One turn moves each row of this set onto another row. After a few examples, where does it send each row asked below?
nuf: -2.52	-0.53	0.45	-1.71	-1.06	0.31	2.45	1.37	0.79	2.53	0.33	0.39	-3.03	-0.52	0.53	0.16	0.91
belob: 1.86	0.00	-1.60	-0.52	0.69	1.25	0.58	-0.23	0.59	3.41	-0.32	3.03	-2.07	1.87	1.17	0.39	1.60
bup: 0.76	-0.20	2.88	-0.09	0.77	-1.75	-1.40	-0.51	0.46	-0.26	1.23	-1.68	-0.76	-2.05	1.23	1.48	2.80
Nomig: -1.60	-0.22	-0.88	-0.50	-1.47	-1.04	-0.19	-0.49	0.64	-2.61	0.07	-1.89	0.11	-1.04	0.07	-0.60	2.49
tugat: 2.05	-3.12	0.54	-0.95	-0.68	-0.11	-0.41	-0.36	0.69	0.19	-0.93	0.48	1.39	-3.28	-1.13	1.30	-0.37
deko: 3.24	-1.23	1.40	-0.42	1.04	-2.03	-1.59	-0.91	0.57	2.05	-0.38	-0.44	-1.91	-2.30	1.90	1.16	1.95
lumo: -1.03	1.19	2.37	0.16	-0.93	-0.69	-0.58	0.67	0.22	-0.74	3.13	-0.66	-0.25	-0.03	0.68	1.29	2.30
momot: -0.65	0.65	1.65	-0.48	2.12	0.51	-0.73	-1.12	0.41	-1.08	0.83	-0.84	-0.08	-0.29	1.34	0.45	3.84
Rerap: 3.92	-0.82	-0.39	-0.43	-0.27	-1.32	-0.77	-0.02	0.36	3.79	-0.05	1.79	-2.68	-0.50	1.66	0.66	0.69
Mabez: 2.23	0.68	-0.83	-0.12	-1.91	-0.33	0.16	1.19	0.08	3.31	1.91	2.75	-2.21	1.36	1.00	0.46	0.20
bime: 1.29	-1.92	-1.06	-1.52	-2.58	0.75	0.26	-0.09	0.66	0.87	0.15	2.43	0.18	-1.59	-0.52	-0.64	-2.15
bamo: -0.10	-0.81	-3.38	0.02	-2.96	-0.06	1.45	1.10	0.75	1.23	-0.36	1.46	-0.89	1.62	-1.14	0.53	0.91
ler: -0.09	-1.31	0.12	-0.90	-0.23	0.40	2.33	2.59	0.23	3.93	-0.66	0.71	-1.97	-0.07	-0.75	1.84	1.96
pari: -0.69	1.26	-0.90	-0.32	-0.24	1.81	1.06	0.17	0.51	1.60	1.54	2.62	-1.36	2.70	0.85	0.27	1.75
beg: -2.07	0.70	0.69	-2.34	-0.72	0.00	0.96	0.85	0.05	0.52	0.96	-0.61	-2.50	-1.41	1.85	-2.30	1.25
bibim: -0.23	1.61	0.59	0.15	-2.20	0.04	0.26	1.57	0.10	1.12	3.38	1.51	-1.03	1.67	0.50	0.77	0.93
Tes: 1.37	-2.06	0.98	-0.78	-0.91	0.22	-0.69	0.32	0.21	-1.31	0.25	-0.04	2.49	-2.78	-1.51	0.84	0.28
gak: 2.00	-3.00	-0.49	-1.26	-1.59	0.20	0.08	-0.56	0.99	1.31	-0.98	1.68	0.25	-2.76	-0.72	0.58	-1.58
vubi: 1.28	-1.25	-1.24	-0.66	-0.08	-1.78	-1.30	-0.82	0.37	-1.70	-1.52	-2.18	0.07	-2.13	0.42	-0.79	3.00
Baza: 0.61	-0.83	-0.60	-1.37	-2.82	1.04	0.02	0.48	0.14	-0.62	1.38	1.89	1.35	-1.14	-0.80	-1.02	-1.57
Fenum: -1.88	1.67	0.71	-0.29	0.41	1.48	0.39	-0.25	0.50	-0.58	2.03	0.69	-0.40	1.54	0.97	0.16	2.88
Rol: 0.80	0.97	0.69	-2.30	0.48	-0.25	-0.58	1.56	-1.06	-0.14	0.68	-1.24	-0.96	-1.83	1.86	-3.14	2.57
Nek: -2.39	0.03	-2.03	-0.18	-2.96	-0.24	1.05	0.47	0.89	-1.12	0.69	-0.10	-0.44	0.85	-0.72	0.21	1.40
kavim: 3.27	0.08	0.27	-1.57	1.36	-0.30	-0.69	2.79	-1.60	1.29	-0.19	-0.98	0.11	-1.44	0.56	-1.45	3.55
Besat: 1.95	-0.60	0.92	-0.66	3.08	-0.02	-1.20	-1.54	0.45	0.67	-1.01	-0.40	-0.82	-1.11	1.70	0.58	3.80
zosot: 2.78	-1.76	-3.75	-0.07	-1.49	-0.78	0.42	0.79	0.45	2.13	-1.98	1.19	-0.89	0.42	-0.75	0.49	1.46
Kud: 2.76	-1.00	0.05	-0.86	0.99	-0.07	0.82	3.34	-0.83	3.33	-0.92	0.08	-0.42	-0.56	-0.76	1.03	3.21
pofa: 3.18	-0.98	-0.58	-0.60	2.42	0.39	-0.54	-1.13	0.49	2.92	-1.53	1.60	-1.73	-0.02	1.51	0.60	2.57
kot: 0.69	-0.89	0.47	-1.04	-1.97	0.72	-0.44	0.70	-0.08	-1.67	1.48	0.69	2.53	-1.69	-1.29	-0.31	-0.31
bovef: 3.47	-2.02	-2.60	-0.51	-0.10	-1.63	-0.98	-0.22	0.20	0.63	-2.49	-0.57	-0.31	-1.45	0.09	-0.24	2.46

Tes -> tugat
Kud -> ler
Now find these:
bibim -> lumo
bamo -> Nek
Fenum -> momot

